In the rows, zero is written as 128.
One turn moves each row of this set onto another row. After a few examples, where does it send each row asked below?
z_271: [111 112 157 124 108 109 128 154 157 138 134 158 136 141 138 143 114 122
 146]
z_293: [120 119 148 103  94 121 108 147 120 124 100 103 136 143  99 143 129 141
 154]
z_223: [120 130  93 149 159 124 152 135 147 134 144 149 127 100 138 126 140 136
  99]
z_733: [130 122 161 121  97 117 111 140 124 127  91 107 136 155 109 145 114 142
 146]
z_910: [130 114 146 119  95 106 114 123 116 122  90 121 132 163 111 129 125 145
 160]
z_918: [111 130 114 148 139 104 154 114  98 118 107 169 123 122 127 136 130 140
 101]
z_808: [113 134 106 141 153 130 156 133 143 121 127 161 126  83 141 115 128 143
 114]
z_570: [115 129  91 143 139 122 128 110  93 120 102 106 100 125 103 138 148 141
 105]
z_983: [133 128 146 101 123 134 137 160 170 130 140 131 137 124 132 126  95 143
 148]
z_678: [109 112 163 117 102 107 118 152 131 136 126 158 143 147 126 134 115 127
 149]
z_577: [106 116 107 161 129 113 141 106  92 126  98 163 118 128 131 127 133 140
 124]
z_244: [114 123 153 106  95 113 120 136 124 117  92 122 135 152 110 153 119 143
 151]
z_728: [142 141 114 142 173 110 148 122 134 138 134 122 116  98 113  96 154 147
 104]
z_794: [137 117 168 107 132 130 121 156 174 131 144 122 138 121 130 123 126 145
 148]
z_630: [ 99 110 143 130 102 128 126 150 150 132 118 159 135 129 138 137 111 134
 163]
z_243: [120 102 166 132 103 121 124 154 144 138 121 150 145 139 137 146 115 130
 152]
z_328: [139 119  90 147 148 127 134 111 105 136 119  84 100 122 124 121 142 132
 107]
z_927: [131 134  98 151 147 128 122 116  95 123 108 101 102 125 101 125 139 143
  92]
z_757: [160 110 150 112 124 113 117 148 150 144 147  96 103 147 114 113 115 122
 150]
z_677: [144 131 118 140 177 125 134 120 125 124 145 121 100 103 114 102 148 146
  96]
z_469: [122 119 104 156 158 137 151 134 128 129 137 158 131  95 139 127 139 145
 101]
z_185: [149 131 111 138 171 108 142 113 129 128 138 112  95 111 107 105 160 143
 106]
z_332: [144 126 152 104 131 117 128 153 185 134 143 112 134 126 121 122 133 143
 150]
z_179: [139 132  88 139 135 115 124 105 100 116  98  95 116 131 109 115 147 144
 109]
z_190: [152 138 118 133 172 113 159 118 133 130 138 123 108 101 135  99 126 138
  99]
z_856: [100 125 103 150 150 137 152 124 120 133 128 152 118 103 153 131 115 134
 105]
z_519: [112 132 115 140 138 108 144 111  81 118  98 149 130 116 119 128 141 145
 100]
z_558: [144 115 161 114 122 109 108 150 147 146 135  96 109 138  95 113 140 129
 158]
z_407: [126 123 114 163 138 115 148 116  88 124 100 156 125 122 120 134 131 144
  99]
z_443: [134 112 153 113 116 111 102 137 141 135 127  86  98 151 100 131 141 127
 154]
z_353: [138 118 165 113 123 122  95 145 147 135 132  86 107 145 107 121 127 131
 144]
z_393: [147 129 108 136 162 109 131 126 135 124 145 112  93 101 121  92 143 120
 102]
z_140: [113 100 158 119 105 123 126 140 123 134 124 154 121 151 132 140 100 133
 162]
z_950: [103 130 100 156 152 121 143 132 125 141 135 159 133 105 141 120 137 133
  95]
z_943: [124 121 117 142 144 117 153  94  81 120  95 138 115 126 130 127 131 152
 117]
z_208: [128 129 149 110 122 123 123 165 179 144 142 126 149 126 122 120 123 143
 150]
z_434: [141 126 157 103 131 113 129 156 177 123 145 132 122 110 126 105 118 130
 149]
z_419: [141 112 137 105 102 131 120 133 123 125 103  94 129 155 108 140 119 152
 162]
z_855: [146 118 131 110 112 115  96 145 149 129 130  77 111 143 110 115 131 121
 144]
z_556: [122 126  98 148 147 120 125 119  95 134 113  97  99 110 103 122 159 132
 106]

z_243 -> z_407
z_943 -> z_419
z_179 -> z_855
Now find these:
z_950 -> z_678
z_244 -> z_570

